In the rows, 128 means zero.
One turn sends every row of this set to another row. A few are shown first. Where does it send the rows asked after them?
niv: [102 111 149 118 120 127 139 150 160 151 151 126 135 136 129 105  98 118
 135 147 136 128 128 129 130 135 142 100 144 109 157 150 123 118  83 149
 120 166 107 100 106 115 130 204 107 161 105 127 133 113]
goza: [126 114 126 109 133 117 124 131 134 144 165 152 154 115 177 104 116 169
 156 127 135 125 126 157 138 127 129 106 191 114  84 134  97 110 118 157
 149 138 129 100 112 110 129 122 124 162 135 132 116  65]
nev: [138  86 149 108 119 144 142 135 142 160 118 123 123 127 156 140 102 117
 126 169 159 118 105 117 124 147 130 167 131  79 149 127 112 126 122 121
 145 127 105 127 104 148 124 148 129 140 120 150 129 113]
dotaf: [135 119 125 128 120 138 138 135 110 165 100  90 153 124 122 123 102 155
 146 116 149 140 121 117 114 137 154 140 111 117 162 158 116 128 116 123
 139 173 107  99 103 140 133 169 113 157 123 159 155 112]
solob: [111 105 138 124 132 128 100 172 131  98 128 134 107 106 126 103 165 140
 119 131  97 138 138 155  99 135 152 127 164 132  89 127 110 158 133 149
 140 123 143 166 138 138 107 133 109 119 132 142 163 168]
panin: [113 104 112 113 117 112 152 155 156 123 157 151 125 155 162 113 109 163
 155 132 134 125 143 150 136 109  87 123 183 106  84 126  83 123 136 127
 162 174 112 138 127 130 127 162 118 151 127 107 129  85]
tavu: [150 130  92 131 141 143 101 126 157 110 145 135  81 141 112 146 184 138
 137 115 120 152 132 140 115 176 140 115 144 146 134 115 134 128 147 134
 129 113 142 133 129 145 128 153 114 170 121 128 168 157]
guvi: [183 138 136 127  67 125 120 132 120 107 101 115 114 134  82  84 154 121
 133 124  96 113 138 107 125  96 138 118 125 104 109 129 120  90 152 121
 135 131 127 112 145 167 145 140 140 151 137 108  95 143]
pasel: [156 128 123  72 136 116 131 140 139 174 123 131 143 101 165 111 125 155
 118 154 142 130 144  97 133 160 119 127 138 123 150 133 125 132  82 126
 109 149 117 117 111 141 105 156 111 124 113 136 128 114]
rik: [142 107 144 114 120 109 144 136 127 178  92 122 126 121 126  86 145 167
 162 135 134 145 163 120 130 116 132  96 102 127 124 130 123 147  86 125
  98 172  94 105  77 115 121 152 139 175 116 131 134 118]
ras: [154 153 136 159 104 101 123 131 142 139 112 125 147 144 113  77 131 142
 146 112 100 107 159 131 137 144 158 137 139 132  84 172 142  95 150 164
 138 122 130 109 130 149 133 170 115 108 151 106  76 139]
vid: [ 99 113 114 144  74 141 139 154 171 131 143 132 119 171 119  87 146 126
 129 162  94 113 139 140 120 151 106 101 144 122  78 155 123 107 108 161
 164 187 136 118 152 120 161 163 125 134 115 113 140 108]
Vapi: [135 133 124  93  98 126  98 124  93 148 126 186 126 161 103 108 119 148
 120 154 117 122 164 144  78 143 123  97 107 165 122 115  90 107 132 139
 106 108  91 138  97 145  95 124 129 125 126 139 147 120]
sen: [156 145 104 117 105 134 101 148 133 154 132 117 137 104 150 115 145 151
 123 166 121 101 126 113 100 156 108 116 190 114 101 163 118 107 102 159
 121 128 174 120 147 109 172 122 135 124 119 123 127  99]
kunu: [153 124  84 148  75 108  93 137 133 169 138 136 156 158 149 114 121 138
 134 142 124 108 152 139 137 118 164 105 140  98  98 165 171 131 157 140
 129 140 144 151 124 151 126 144 155 135 157 114  78 115]
sibo: [147 140 110 152  86  91 128 129 134 138 132 128 146 160 136 106 132 141
 148 101 121 112 174 134 132 154 130 119 138 103  99 190 147 110 161 146
 104 126 132 114 135 152 115 158 162 145 152 104  77 134]
seve: [156 134 111 115  71 121 103 131 164 161 153 114 135 177 114 119 123 147
 129 145  93 110 150 137 138 105 137 104 152 126  95 139 164 116 162 122
 135 141 127 176 120 148 132 160 136 158 134 130  73 134]
Salo: [120 114 140 131 113 111 153 148 154 154 126 150 133 135  94 124  80 170
 113 148 139 126 126 136 143  84 103 123 125 124 113  99 101 121 158 146
 172 127 142 120 116 154 137 114 122 160 123 140 160  71]
roku: [127 115 128 144 108 162 137 143 133 187 111 131 131 118 119 144 113 134
 112 164 114  89 109 133 115 141 126 134 142 121 100 152 125 103 173 173
 159 111 161 124 136 117 167 119 170 145 120 153 131 112]
Vas: [140 138 153 131 147 113 147 154 120 157 122 130  90 140  93  98  94 160
 123 108 144 155 151 133 131  90  74 114 140 107 113 110 104 102 134 100
 154 122 139 115 127 169 150 141 136 137 118 149 149  92]
zib: [115 124 146 124  97 123 124 147 102 126 116 150 107 154 110 118 130 157
 133 141 121 147 159 157  82  89  99 133 138 171 107 157 107 126 127 145
 134 106 136 134  63 113  90 108 115 114 139 154 103 105]
tuser: [119 135 126 134 114 146 114 152 118 107 141 191  85 175 119 103 146 138
 163 164 138 135 154 132  90 108 120 104 174 129 129 139 118 102 124 175
 121 141  92 104  98 108 116 135  94 119 141 157 110 114]
safed: [176 158 127 162 108 153 109 167 141 145 113 122 125 146 139 149 120 187
 136 143 103 133 148 107 118 139 110 100 154 116 127 168 123 109 118 106
 128 144 138 108 161 133 166 102 155  92 134 154 141 148]
Kopu: [152 103 108 170 102 130 132 157 171 127 106 128 125 152 160 112 105 155
 130 177 105 114 158 127 113 150  84  89 124  98  90 139  96  94 129 140
 134 112 126 139 143 141 141 131 182 130 115 141 136 157]
bapaz: [132 137 127 155  93 160 120 108 134 169 117 123 151 159 112 122 130 155
 124 129  75 104 124 137 112 145 147 111 126 153  96 157 123 130 137 152
 150 166 140  79 137 140 186 135 131 153 140 137 175 126]
fibuk: [142 122 111 134  95 137 129 127 105 101 125 195 114 195 143 146 138 124
 155 156 112 144 130 121 102 131 104 140 143 124 134 139  85 108 147 148
 111 129  93 123 118 145  89 135 109 108 129 138 148 134]
vib: [143 118 155 118 126 126 144 158 134 134 106 104 131 120 125 134 116 185
 155 148 121 147 173  96 143 143 119 147 117  95 146 148 127 135 100 112
 136 152  96 109 102 146  89 113 139 110 123 164 141 107]
rar: [124 124 112  86 126 159  87 119  97 133 146 170  91 143 120 107 113 138
 133 138 147 114 137 165  79 118 123 100 140 141 142 140 116  73 119 157
 108 114 130 113 104 130 114 153 116 109 126 163 113 103]
bugav: [145 148 155 119 131 123 135 139 127 165 141 168 150 158 134  83 108 146
 139  92 116 158 148 145 129 147 132 116 130 113  76 114 103 116 137 121
 144 159 102  69 128 150 145 119  94 144 133 121 172 104]
bovef: [126 131 155 140 106 178 151 165 139 158 113 126  61 153 111  97 139 150
 130 138  90 141 167 142 126 124  91 110 125 126  96 157 142 109 147 118
 151 162 152 131 139 120 159 136 168 133 143 126 118 102]
mivo: [179 139 130 140  96 106 103 118 126 122  98 137 134 117 106  76 138 133
 150 128 107 106 135 130 155 106 140 132 114 107 105 148 138  91 132 138
 127 126 145  93 147 155 148 136 137  89 142 117  86 142]
Rak: [162 128 128 130 111 147 112 115 135 148 103 107  96 133 161  71 142 165
 133 143  79 122 181 148 103 142  89  89 125 135  82 142 102 123 114 131
 104 137 151 116 112 137 164 144 166 162 149 108 142 126]
tuzo: [127 101 132 144  81 146 113 114 101 123 110 168 127 166 134 139  95 126
 155 156 119 155 108 177 110  95 135 123 110 149 131 150  91 104 139 162
 109  98 138 130  96 117  99 139 116 121 135 142 139 107]
nuf: [157 159 152 137 137 116 131 153 112 165 123 154 125 127 105 115 101 168
 149 112 158 162 131 128 138 111 117  97 161  90  96 122 130 109 112 123
 135 127 121  67 148 149 155 112 114 120 129 164 160  99]
dule: [122  79 160 128 117 113 145 155 164 133 128 139 120 138 154 111 124 139
 130 177 128 122 165 106 128 136 122  99 136  76 128 124 110 147  87 140
 115 137  80 104  96 148  96 141 155 155 115 145 124 126]
zudo: [122 125 104 136 148 135  84 174 167 122 131 151  98 124 114 122 160 169
 126 131 138 129 168 164  96 137 159 117 133 136 103 115 147 168 146 150
 120 144 138 128 114 132 134 114 115 127 147 143 158 167]
gelu: [144 101 106 143 105 105 148 154 165 126 133 152 132 139 134 163  77 182
 159 155 152 126 127 144 147  85  91 100 156  95 106 116  86 112 135 130
 137 125 126 130 138 144 128 144 136 146 106 126 156  93]
gove: [100 118 126 123 117 135 103 143 143 109 128 131  93 111  99 122 131 162
 142 111 154 139 119 196 118 146 148  85 133 139 121 152 146 136 130 133
 102 135 147 144 167 134 125 141 156 139 159 157 153 159]
nakop: [118  96 190 128 112 141 145 151 150 157 118 116 100 137  95 119 113 136
 175 159 135 153 141 145 152 114 132 144 115  97 140 143 129 121 111 119
 130 158 100 124  89 101 133 153 133 152 112 140 125  99]
misof: [126 156  94 143  68 123 108 144  96 136 114 184 131 168  90 124 103 137
 160 163 148 150 142 152  98 126 129  76 125 151 125 133 127 120 117 140
 129 134  81 112  94 115 124 147 115 123 148 131 161 120]
Neki: [129 101 114 132 112 141 130 147 161  78 120 124  86 118 115 148 161 131
 140 103 154 132 111 178 103 151 121 115 135 134  93 146 133 128 133 135
 131 115 149 118 139 125 112 150 115 144 118 136 146 173]
difan: [121 119 103 165 129 118 103 163 167  98 119 164 111 102 113 116 154 130
 152 147 145 146 146 167 135 150 131 110 120 138 122 125 146 146 151 147
 158 123 148 121 101  99 124 109 145 141 151 115 154 164]
vezan: [123 152  84 118  93 124 125 138  82 117 119 152 104 164 109 153 124 142
 146 131 159 142 139 143  88 125  77 124 155 147 130 169 131 115 116 113
 147 129 116 107  91 129 107 150 113  95 138 153 123 120]
kulo: [155 148 103 104  80 129  98 127 155 114 146 109 125 142  97 132 102 150
 135 157  85  98 159 125 153  87 106 104 145  94 113 134 169 104 164 130
 121 136 134 126 123 154 130 155 150 141 136 145 103 147]
duki: [165 150 110 129  79 147 102 152 127 117 117 107 128 120  89 109 117 127
 127 159  82 103 154 102 129  76 152 110 147  93 113 126 153 104 172 146
 152 128 130 106 122 164 142 155 125 148 152 122 117 130]
Luvi: [163 118 137 121 151 119 111 122 129 151 153 148 145 140 180 101 107 159
 162  92 116 146 155 165 125 143 120  97 144 108  86 129  76  89 114 113
 117 124 123  86 114 136 131 136 137 156 112 113 144 100]
Nul: [116 121 119 137 121 128  84 128 140  85 143 151 106 107 124  92 149 128
 149 150 115 167 115 169 145 144 137  89 139 125 141 128 137 141 133 158
 111 126 158 138 136 115 132 123 146 161 155 143 171 154]
vele: [115 123 121 141 138 118 115 154 121 131 131 140 105 115 103 132 168 138
 135 125 115 144 141 150 125 175 146 120 151 165 130 133 119 134 147 117
 159 107 134 183 140 148 105 143 156 135 142 122 168 151]

Vas moves to nuf
Kopu moves to roku
rar moves to tuser
Where do these go?
vele moves to gove
niv moves to dule
guvi moves to mivo

